Each row is where one point has got to under a steady rotation. How many steps took it there?
The counts run from 0 to 223.
[131  90 134 159 162 114 129 108 148 120 114 133 196 122 131 153 149 142
 130 121 137 105  77 114 111 150 134 145 189 131 115 133 114 137  94 145
 104 101 117 120 172 141 158 193 124 144 113 122 130 179 165 145 147 119
 169 167 155 113 120 119 160 150 107 138 141 146  70 180 164 111  94 173
 151  83 146 127 110 161 127 110 189 140 124 149 135 155 141 104  98 152] => 122
[ 99 133 154  83 125  87 175 101 160 108 149 147 117 147 165 113 139 174
 119 131 130 126 153 152 115 103 116 111 104 155 149  72 101 120 134 185
 149 104 153  98 141  94 146 195 180 187  74 124 125 120 153 147 113 105
 133 115  92 125 100 116 157  99 132 124 113 139 137 105 167 138 123 142
 105 130 110 157 140 157 139 176 127 131 156 135 154 164 161  87 170 178] => 53
[156 125 142 117 128 104 141  75 138 117 124 102 126 137 116  92 170 117
 126 135 113 107 115  96 144 123 127 151 150 116 140 114 142 175  96 164
 108 131 111 161 135 132 124 134  87 180 132 164 129 132 184 190 147 119
 112 167 138 154 125  83 125 101 159 110 141  91 135 112 217 101 120 193
 175 119 105 181 170 137 163 106 162 125 139 143 141 117 124  81 133 133] => 217
[122 107 163 100 110  58 162  80 131 117 154 100 103 153 140 126 152 167
  91 128 166 122 120 128 128 140 105 135 154 111 136 103 121 155 116 210
 142 109  94 110  91 123 156 138 121 117 145 170  84 150 188 166 171 118
 130 160 151 157 141 128 122 115 124 138 156 156 178 116 143 120 126 153
 198 149 117 127 164 102 195 121 122 130 135  71 130 140 172  83 159 172] => 142
[124 113 169 133 131  79 136 112 148 131 107 117 120  91 138 120 104 169
 161 131 145 119  91 137 131 134 137 173 112 155 111  68  74 152 122 168
 136 127 130  70 116 106 133 170 143  96 116 170  92 136 177 102 130  88
 122 148 123 101 125 128 159 101 105 165 165 164  87 121 131 161 115 162
 107 152 132 115 107 124 168 129 138 143 155  88 137 130 158 132 153 144] => 18
[139 154 105  99 140  74 130 109 124 152  78 141 143 134 149 158 143 149
 127 147 120 161  75 153 129 118 145  97 111 147 135 146 138 156  95 136
 165  84  98 126 173 131 134 131 117 171 135 125 131 186 202 161 143 120
 160 126 128 138 154  88 117 140 111 122 163 139  84 175 168  97 101 169
 152 118 107 136 133 166 166 106 184 148 134 123 109 201 145 125 138 179] => 47
[142  97 165 130 127  59 147 125 103 117  76 144 135 108 102 124 150 109
 122 106 112 111 152 118 137 165  95 115 100 141 152  73 143 160 106 138
 154 131 111 158 133 116 101 131 142 118 131 154 121 173 209 170 130 134
 133 175 131 111 150 104 132 123 149 155 163 149 127 160 167 141  98 154
 169 110 104 140 122 127 108 130 148  95 159 156 150 153  92 105 150 143] => 24
[ 97 132 138 120 129  86 121  81 164  53 136 102 122 150 139 140 147 141
 115 162 116 106 164 123 131 143 126 127 134 136 151  82 123 146 131 189
 135 105 135 181 119 112 140 115 133 123 116 111  85 160 153 167 129 115
  73 160 149 152 129 110 156  77 146 164 136 132 175  96 134 120 134 134
 208 132 144 178 129 119 175 142 113 121 143  97 162 118 125  91 143 170] => 192
[119 117 139 106 123  75 155  78 138 154 155 153 118 181 136 157 113 156
 101 127 145 122 102 131 142 104  80 129 102 145 166 113  96 189 106 183
 136 144 138  89 156 128 107 190 120 176  89 141 106 118 139 135 144 132
 101 144 124 156  91  97 111  97 151 133 152 130 117 124 174 106 138 185
 129  97 146 154 121 143 149  90 141 121 152 130 125 192 174  77 183 183] => 179
[134 113 176 155 142  75 137 116 138  95 103 127 136 149 143 184 141 108
 121 103 145 111 156 132  99 162 121 133 152 158 147  87 142 146 105 170
 150 123 128 144 158 135 145 142 160 152 157 128  88 191 147 146 143 121
 117 152 142 115 152 135 114  72 120 104 136 158 144 149  82  74 136 170
 189  86 133 139 121 130 114 128 131  81 170 133 158 169 149  98 138 151] => 99
[112  84 134 139 132 114 140  90 172 135 115 132 162 161 122 126 169 122
 135  96 151 110 111 123 127 128 131 152 168 126 147 128  97 140 189 186
 117 125 163  96 132 122 147 172 142 124  96 138 155 115 127 148 157  73
 120 160 133 125 122 147 116 114 124  74 145 145 109 107 182 121  94 182
 151 121  96 141 135 169 166 109 174 143 123 123 114 134 164 101 137 212] => 221
[103 125 157 118 136  73 165  95 135 151 155 116 139 134  97 143 101 126
  96 109 141 128 114 130 141 125 103 121 134 152 166  94  86 148 102 138
 133 142 141 126 151 133 118 190 115 182  96 162 113 133 108 124 134 116
  87 150 137 134 102 110 110  96 169 141 182 132 118 149 154  97 124 204
 127 113 147 132 146 161 116 107 147  91 185 130 163 167 191 104 145 152] => 178
[111  83 142 154 145  89 134  98 145  43  90 128 135 113 179 132 174 106
 115 101 139 138 136 144  83 161 103 106 134 135 129  42 117 106 121 145
 166  95 139 101 140 114 141 148 154 161 176 103 126 167 191 149 120 103
 135 147 141 143 160 152 139 130 150 124 149 157 124 137 115 104  76 161
 166 102 140 141 112 143 138 135 145 114 175 124 167 177 117 148 102 141] => 149
[ 93 115 108 117 147 159 136  77 188  99 119 143 164 109 131 109 158 103
 126 139 152 105 131 108 131 109 127 119 175 151  88 119  86 132 135 187
 115 142 196  93 160 141 153 133 170 154 108 104 137 142 175 155 136 101
 127 163 118 142  96 128 140 125 122 131 190 130 114 123 167 106  94 167
 131 132 120  98  87 171 121 100 189 151 145 108  83 127 152 151 102 189] => 171
[131 109 119 117 102  79 154  97 114 180 151 150 161 113 154 159 120 172
 123 132 166 113 106 152 145 148 103 154 177 143 146  99 134 147 134 188
 143 115 128 138 110 106 150 169 125  77 136 137 100 179 148 122 157  90
 150 107 191 136 167 117 119 124 111 153 185 144 113 150 151 159 105 149
 198 122 102 100 136 133 171  99 152 104  94 110 132 156 171  87 145 203] => 9
[123 119 123 102 163  91  99  98 124 107  90  58 176 124 152 131 155 107
 113 138  85 142 121 113 159 147 116 149 161 162 157 149 158 106 100 140
 152 136 121 149 133  94 155 122 162 128  81 143 128 171 126 180 124 120
  68 164 137 117  90 103 133  76 160 144 157 122 160 129 147 116  93 183
 173 157 119 158 153 153 152  97 181 129 149 164 161 142 120 101 128 184] => 82
[124 156 154 181 122 116 138  49 169  96 141 131 152 137 130 113 159 138
 145 133 110 118  91 120 106 141 142 133 145 120 148 111  87 129 108 124
 112 117 145 132 173 147 147 193 138 217 141 105 124 163 151 182 140  88
 151 136 140 165 160 143 127 148 142 112 138 123  93 132 154  84 130 180
 162 130 135 126 161 140 147 102 178 125 159 128 135 151 194 123 132 128] => 89
[115 129 174 120 136 114 134  73 174  39 128 113 134 150 104  77 186 117
  98 123  86 152 129  91 149 130  92 115 129 125 135  89 101 114 141 139
 116 145 122 114 133 132 152 141 138 169 121 137 103 158 160 180 142 123
 126 160 113 160 118 145 152 136 161 126 111 154 158 133 176 123  71 160
 151 121 125 144 167 139 149 112 148 115 157 123 167 130 182  74 122 146] => 166
[ 55 138 175 111 122  67 138 112 126 102 116 145  88 115 131 131 124 153
 117 118 138 122 153 125 137 131  78 138 146 169 145  44  80 142 110 184
 154 161 179 104 149  99 135 177 174 163 110 149 105 129 172 129 108 126
 142 146  85 121  99 137 146  96 117 142 151 158 133 130  95 107 142 173
  91 121 134 137 133 106 109 155  98 125 173 125 139 174 115  86 169 128] => 153
[163 120 163 127 110 104 102  78 165  81  89  95 124  94 123  96 174 124
 132 121 120 132 172 155 107 111 113 140 106 152 160  61 118 166 120 149
 159 119 123 147 153 100 120 122 167 130 130 144 128 173 202 161 123  94
  97 141 126 111 146 139 153  62 139 136 156 114 115 111 149 100 107 128
 153 118 156 133 114 143 152 136 126 121 157 116 167 116 141 123 131 199] => 57
[100  86 116 107 138 108 124  86  99 137  98 126 114  88 153 143 144 110
 121 151 120 164  91 139 154 111 105 161 133 173 161 101  99 169 138 112
 148 134 168  75 145 115 134 172 122 109  80 151 123 138 164  89 112  72
 119 128 111 145 101 108 138 117 131 159 163 138 113 124 139 141  88 168
 108 133 114 127 138 137 191  84 180 130 166 125 129 197 152 104 163 172] => 69
[106  93 146 129 119 113 104  98 128  81  77  77 168 103 152 169 164 132
 145 156 123 122  93 119 120 157 126 144 166 181 136 116 118 122 109 124
 161 117 138 107 181 128 149 137 181 149 109 130 143 207 146 162 151 125
 137 130 138 131 152 149 127 149 111 133 151 174 122 115  96 127 116 161
 178  99 132 100 131 163 162 111 168 153 123 157 115 190 143 134 142 176] => 198
[161 142 162 120 115  60 118 103 113 113 127  87 116 135 103 103 144 178
 112 124 152 111  97 136 133 145 112 100 120 134 179  81 118 110  98 134
 159 108 110 114 164 117 132 153 166 171 148 169 146 178 167 200 126 116
 106 161 147 134 148 131 123  99 134 141 143 100 133 106 147 104  90 169
 155 122 175 162 200 134 133 165 139 105 150 135 141 149 178  91 140 174] => 140
[ 88  89 143 144 100 100 149  92 122 109  98 111 146  84 121 125 123 112
 130 106 127 117 128 123 135 169 114 119 131 187 129  59 111 129 124 153
 168 135 204 116 164 121  90 136 201 177 114 118 146 174 148 150 149 128
 117 135 128 117 142 161 120 105 124 151 175 184 120 110 142 113 139 142
 148  99 129  96 116 175 120 137 155 105 140 132  91 138 134 138 164 188] => 61
[134 114 153 112 139  93 158 102 188 104 142 152  92 152 124 102 150 146
 141 126 162  99  88 119 139 112 114 138  97 127 106 107  66 129 132 185
 100 125 133  77 132 103 120 167 132 163  95 130 139 109 167 140 131  91
 158 164  93 142  81 117 125 115 132 121 117 136 117 120 177 131 104 199
  93 154  88 154 132 128 157 100 183 152 168 129 118 168 164  93 142 130] => 129
[106  74 132 131 153 123 129 100 135  98 125 141 190 135 142 161 158 115
 108 131 136 103  92  98 115 152  94 151 211 124 134 123 113 144  98 186
 128 126 162 100 148 132 134 161 133 129  95 140 132 148 157 135 168 129
 165 179 144 108 109 142 154 143  79 111 145 148 105 154 135 120 100 174
 139  90 120 124 115 182 129  85 179 154 129 147  96 157 125  84 112 171] => 121
[ 87 146 168 137 125  56 134 121 129 134 117 151 108  88 113 107 128 144
 146 154 130 138 139 117 153 141  97 149  91 150 145  26  96 129 107 165
 130 165 137 119 154  97 145 183 166 125 154 144  77 141 178 112 104  95
 143 151 112 143 126 119 132 100 146 177 167 167 118 145 114 141 125 161
 127 108 125 129 132  90 146 127 120 119 142 110 127 189  96 102 159 124] => 152
[126 139 163 156  85  63 139 112 124 169 132 127 101  88 120 154 105 162
 127 141 110  81 101 149 143 142  95 166 113 169 170  85 101 178  84 154
 142 142 139 132 155 129 112 190 115 143 109 147 114 133 154 159 111  95
 131 108 107 131 153  95 109  99 145 132 167 135 135 106 127 106 149 163
 159 116 117 132 134 125 132 133 122 109 158 142 119 171 139  93 200 144] => 102
[ 88  76 158 121 124 119 144  53 111  70 106  88 121 112 134 134 167 116
  73  96 109 136 134 118 114 156  92 136 164 132 163 118 111 174 126 160
 151 139 121 113 134 142 142 155 105 167 138 139  78 133 171 120 151 133
 120 153 144 171 142 137 143 126 138 128 148 136 173 125 136 111 131 178
 173  96 135 153 144 140 141  90 105 118 161 132 151 141 129 119 154 151] => 66
[108 169 141 142 126  82 110 112 141  71 134 138 113 134 148 115 136 154
 148 189 132 104 105  73 148 184  98 140 126 155 129  72 113 135 108 140
  88 116 128 140 183 137 164 143 167 135 121  95 144 203 163 163 114 111
 135 170 132 136 122 107 171 142 132 198 106 119 141  96 115 147 119 132
 180 129 121 133 153 125 142 155 168 159 142 150 118 184 143 121  99 119] => 114
[115 142 133 140 184  99 103 101 140  89  83  83 136 135 165 162 148 139
 122 108 115 159 104 154  92 116 142 112 139 142 148 149 131 155  82 138
 201  93 132 110 129 106 150 157 131 174 102 132 113 173 170 160 121  95
  96 123 118 120 121 140 125  91 145  85 147 138 127 116 144  73  98 165
 146 158 147 156 140 167 161  99 178 149 179 143 192 159 185 115 124 182] => 182
[ 90 105 113 108  94 107 124 108 118 120 130  86 156 101 153 178 128 141
 139 167 140 108  80 124 127 150 119 129 160 166 123 108 102 159 127 181
 137 104 162  91 160 130 165 117 168 120  93 149 125 194 153 141 150 123
 110 149 143 121 127 126 120 116  89 145 130 152 119  93 120 151 129 144
 194  95 121  95 118 138 175 108 187 158  89 138  87 191 162 120 160 201] => 197
[ 68 130 155 139 120 109  96  63 146 109 119  86 124 107 114 111 127 131
 128 144 122 137 127 101 131 154 129 155 164 153 162 103 102 166 107 174
 118 155 152 160 137 101 136 124 136 107 103 134  56 157 151 171 157  79
  99 142 146 147 133 108 182  98 156 169 174 142 159  87 153 110 145 151
 200 149 162 148 100 136 185 117  93 141 121  94 129 110 121 116 153 170] => 193
[132 104 173 101 144  88 130 121 149 140  78 158 121 104 153 136 134 146
 170 135 136 107 109 144 163 121  87 183 123 170  99  85  82 163  94 159
 150 116 154  85 145  85 111 152 172  92  83 170 119 163 177 111 123  82
 154 143 110  76 136 125 125  92 123 145 168 159 103 112 105 167  91 161
  93 126 119 114 111 142 123 120 147 148 154 122 141 144 127 122 150 174] => 19
[ 72 135 144 150 128 132 131  79 155 126 145 114 109  91 183 132 133 139
 147 144 159 125 112 128 145 137 156 189 166 144 152  85 115 117 100 174
 120 125 167 119 131  98 139 153 131 136 134 132  86 122 154 146 133  63
 122 115 129 165 122 121 137  97 131 122 184 133 111  84 144  96 115 177
 137 156 106 133 115 136 183 101 122 133 131  90 136 148 121 120 137 178] => 93
[125 132 154 157 159  81 126 117 139  90  84 113 200 110 131 166 136 153
 146 160  98 112  89 146 100 171 121 132 123 136  92 105 130 129  86 155
 154 105 127 126 137 127 133 153 144 119 103 107  92 206 194 165 139 129
 146 150 164  74 154 124 185 118 132 179 170 168  92 174 121 137 123 122
 173 113 113 136 115 151 112 137 153 150 128 141 140 148 118 129 119 137] => 22
[123  96 155 132 134  74 131  97 138  90 113 143  63 113 179 116 169 156
 142 124 138 151 137 127 142 145 112 124 128 124 157  66 128 126  78 158
 145 121 115 126 121  96 154 149 162 158 159 160  99 149 185 162 102  99
 157 146  98 157 127 145 125 124 144 138 126 159 166 127 110  95  77 165
 167 148 132 144 159 110 165 130 111 125 172 121 158 179 119  98 144 140] => 15
[ 86  91 177 141 142  67 142 113 149  65 116 139  85 106 157 138 146 136
 113 121 156 124 145 125 114 157 105 140 156 107 144  63 116 147 127 183
 152 135 153 124 115 104 152 151 145 144 155 174  95 125 177 130 100 100
 134 147 113 152 124 135 136  88 125 106 120 139 159 114 114 113 104 195
 149 134 114 155 143  91 156 121 109 113 189  95 162 159 124  95 122 139] => 16
[121 146 148 112 137  98 135 109 168 116 119 164 122 154 133 104 167 173
 144 144 159 109  94 135 120  89 123 152 131 132 132 129  90 132  97 201
 102 110 115  92 132 105 150 168 145 181 113 124 138 147 200 159 119  91
 161 148 114 118 110 107 146  99  85 116 110 126  85 108 161 116 123 173
 107 137  93 142 147 133 172 126 170 189 132 119 110 156 143  83 121 142] => 130
[ 66 109 135 131 123 117 168  58 125 105 123 152  92  85 180 143 155 106
 108 135 133 120 144  93 147 164 102 171 158 161 179  78 110 139 122 138
 147 152 163 115 143 126 132 180 121 144 107 109 121 120 135 120 125 100
 154 120 107 164 132 118 148 140 159 137 154 152 153 107  96 118 125 188
 137 116  89 144 145 138 159 102 135 117 175 164 138 179 141  84 185 126] => 203
[138 145 151 133 116  88 136  84 108 184 146  72 135 113 126  76 153 132
 111 143 133 127 107 134 131 128 151 149 180 115 186 117 144 154 118 185
 113 126  99 163 130 113 144 157 120 128 126 161 121 124 178 172 143  86
 110 141 135 132 121  90 148  79 124 142 161  94 106 117 175  90 102 193
 153 141 105 172 188 136 197 129 155 157 140 164 168 133 126  79 127 149] => 218
[132 109 175  83 147  78 141  88 148 108 167 109 127 142 106 144 126 119
 110 137 155 161 123 113 166 110  78 125 134 112 137  71 112 151 107 160
 108 147  99 139 135 110 153 133 124 148 151 180  88 141 170 136 139 117
  91 181 151 145  81  95 124  75 165 165 168 109 125 154 154 112 118 188
 128 121 160 154 161 105 150  94 153 111 162 116 171 155 158  66 104 135] => 41
[103 122 149  92  93  82 138  76  97  94 148  90 145 112 136 133 137 149
 120 179  99 147 103 107 135 148  91 130 122 133 140  87 114 131  86 131
 127 105  97 114 183 151 147 154 154 170 123 145 107 201 183 141 153 152
 126 145 151 153 153 112 124 156 157 190 141 130 140 120  98 143 154 136
 192 101 141 116 162 147 161 128 146 133 116 135 139 208 147 110 174 157] => 64
